(in the rows, 128 means zero)
Named moves (each a turn or a mirror), then the moves between two rows, first move first; the first pair answered:
move K877:
[127 151 147  96 143 103 116 142 118 130 136 142  93 132 147 125 132 131
 139 115 148 125 130 135 117] => [123 149 143  96 148 104 121 143 115 129 139 139  91 136 146 125 130 132
 137 121 151 123 127 139 119]
[146 139 165 114 153 142 116 144 122 107 144 170 118 144 146 150 132 143
 165 124 130 132 122 145  93] => [133 149 168 106 138 140 128 149 117 124 140 162 113 150 145 156 127 140
 176 125 120 133 103 132 105]
[124 127 114 124 153 165 107 158 119 121 136 180 113  89 161 162  85 157
 125 115 136 126 188 118 135] => [100 146 122 108 121 157 125 179 120 156 119 162 111 107 153 170  74 157
 154 109 113 120 144  90 154]
move K650:
[106 141 129 107 121 113 121 121 141 137 116 119 122 143 145 126 126 118
 147 114 118 113 113 128 134] => [134 125 120 134 134 123 108  97 149 119 125 125 135 131 136 119 132 117
 127 118 129 121 149 145 117]
[168 146 138 119 127 150 125 126 155 138 144  97 163 116 122 133 143 127
 118 146 108 105 125 141  77] => [152 159 144 100 116 144 139 146 151 153 137  96 147 125 125 132 139 127
 136 143 101  99 107 127  88]
[131 124 125 139 144 117 125 122 128 115 142 128 128 124 119 127 126 116
 134 136 134 127 142 134 126] => [117 134 132 120 132 115 132 136 123 121 137 128 120 130 123 129 122 112
 141 135 130 123 125 124 139]
move K219:
[148  78 110 214  73 169 140 118 145 141  90  98 192 139 116 116 160 109
 117 136 133 155 140 119 119] => [ 96 134 155 145  44 110 132  97 177 119 107  88 149 193 153 122 141  89
 143 100 122  89 128 152 127]
[104 143 206  66 122  81 115  82 138 113 150 147 110 150 117 134 119 121
 136 158 112 100 102 135 137] => [115 119 183  94 169 105 119 140  82 120 153 172 105 111 104 137 138 139
 124 193 138 149 101 106 137]
[146 168 133 122  88 129 130 131 155 108 161 158 143 121 144 169 138 117
 124 185 141 105 148 108 195] => [150 156 129 128  95 132 128 137 150 112 163 158 148 115 142 169 138 117
 117 190 138 112 148 107 198]
[ 83 170 130  71 129  80 158 171 150 151 104 100  79 138 138 109 133 142
 121 126 105 106 131 108 168] => [106 142 105 106 157 109 160 199 114 158 100 118  95  99 122 106 146 158
 107 156 115 145 137  87 168]
Now pairs of rows:
Each pair is two moves apart.
[121 147 167 107 146 100 121 112 116  67 175 118 116 157 157 150  90 112
 163 101 154  94 164 159 118] => [103 152 150 105 133 116 155 186  71 128 146 118 109 141 145 158  92 125
 190 127 143 129 105  91 144]
K219, K877
[133 149 137 142 116 130 156 109 147 149 109 134 135 134 112 129 127 137
 130 118  84 123 116 147 155] => [139 147 140 136 156 121 135 110 129 108 138 166 115 118 131 134 136 143
 110 129 111 121 148 168 140]
K219, K877
[147 116 125 135  87 121 136  84 162 145  97  73 138 133 129 108 133 108
 145  88 122  74 133 130 103] => [121 131 130 108  86 107 141 114 152 157  97  73 111 139 142 116 125 110
 166  92 119  75 108 116 113]
K877, K650
[ 90 155 141  71 187 123 146 184  93 115 135 168  70 105 151 134 132 143
 145 136 138 119 120 117 156] => [131 116 105 136 156 176 173 182  95 168  93 135 139  83  98 120 140 146
 138 146 111 164 107  79 159]
K219, K877
[132 136 132 115 101 112 131 130 153 127 119 120 129 138 133 123 126 118
 142 120 106 105 124 128 138] => [122 142 137 104 112 107 127 138 144 124 121 127 122 133 138 126 126 118
 144 120 110 103 124 128 137]
K877, K650
[ 97 156 151  94 124  95 138 152 121 145 127 126  97 135 148 136 113 132
 149 114 118 108  99 111 147] => [156 110 125 153 176 129 110 116 116 102 146 149 127  91 133 118 133 137
  98 131 148 139 163 140 113]
K877, K219
[148 103 124 134 176 137 130 152 106  88 139 153 127  85 142 118 133 149
  96 159 136 134 139 143 124] => [170  89 112 158 154 154 137 129 128  97 127 134 158  88 123 110 134 142
  88 151 121 140 142 143 122]
K877, K650
[ 95 156 126 114 114 110 148 133 121 147 130 114 119 151 126 133 122 135
 154 121 120 124 114 132 144] => [124 133 108 155 121 140 153 138 109 158 119 120 148 128 102 121 131 142
 142 134 120 155 120 117 141]
K219, K219
[113 149 134 122 139 110 120 103 132  98 138 141 127 135 150 126 120 171
 140 101 156 108 140 162 124] => [ 98 161 131 116 129 114 143 150 111 136 124 135 120 137 144 131 115 176
 162 113 146 119 101 124 139]
K219, K877
[ 94 123 166  87 136  96 101 157 131 121 174 154  69 154 122 149 141 129
 118 147 173 101 135 154 117] => [121 104 152 116 145 112  88 125 147 102 179 153  95 141 111 140 145 129
  96 149 179 109 165 174 100]
K877, K650
[146 124 105 150 123 161 138 124 144 131  84 107 168  99 110 124 127 135
 152 131 109 120 135 108 134] => [155 119 104 157 146 162 125 116 139 108  97 123 166  86 116 118 130 137
 143 141 123 121 158 121 123]
K650, K877
[167  83 119 173 121 150 108 112 167 140 128 119 125 104 123 118 146 114
  97 130 134 158 152 148 115] => [159  96 122 167  88 148 123 117 169 174 110  97 134 122 111 117 138 109
 111 118 113 152 130 132 128]
K877, K650
[143 140 124 169 128 116  83 100 147  97 148 135 149 119 147 139 139 101
  91 151 150 102 173 182 114] => [ 89 181 148 120  75  90 112 140 143 149 118 107 120 148 154 154 120  95
 140 143 113  80 103 143 151]
K219, K877
[114 124 124 113 108 143 136 129 140 129 119 119 138 133 126 129 118 124
 121 125 129 117 124 121 117] => [116 124 125 113 126 146 132 153 122 134 119 131 131 124 126 128 122 125
 123 135 135 125 121 114 121]
K219, K219
[133 121 135 148 117 154 117 141  99 141 123 124 132 115 100 112 142 133
 137 129 103 133 116 112 121] => [145 120 138 152 121 153 106 109 116 118 131 125 142 118 104 106 139 131
 130 120 102 115 141 138 114]
K219, K877
[100 127 142 107 130 100 132 140 114 134 128 129 116 132 131 130 122 129
 132 139 118 122 106 121 143] => [108 123 135 120 115 110 138 128 128 148 117 116 134 137 116 126 119 127
 134 132 111 123 105 114 146]
K650, K877
[161 119 119 161 152 150  80 145 135 110 128 152 175  94 120 111 139 171
  99 157 136 127 163 122 102] => [117 157 136 131  94 128 119 168 154 168  92 114 171 132 117 121 121 162
 146 142  98 106  95  85 137]
K877, K219
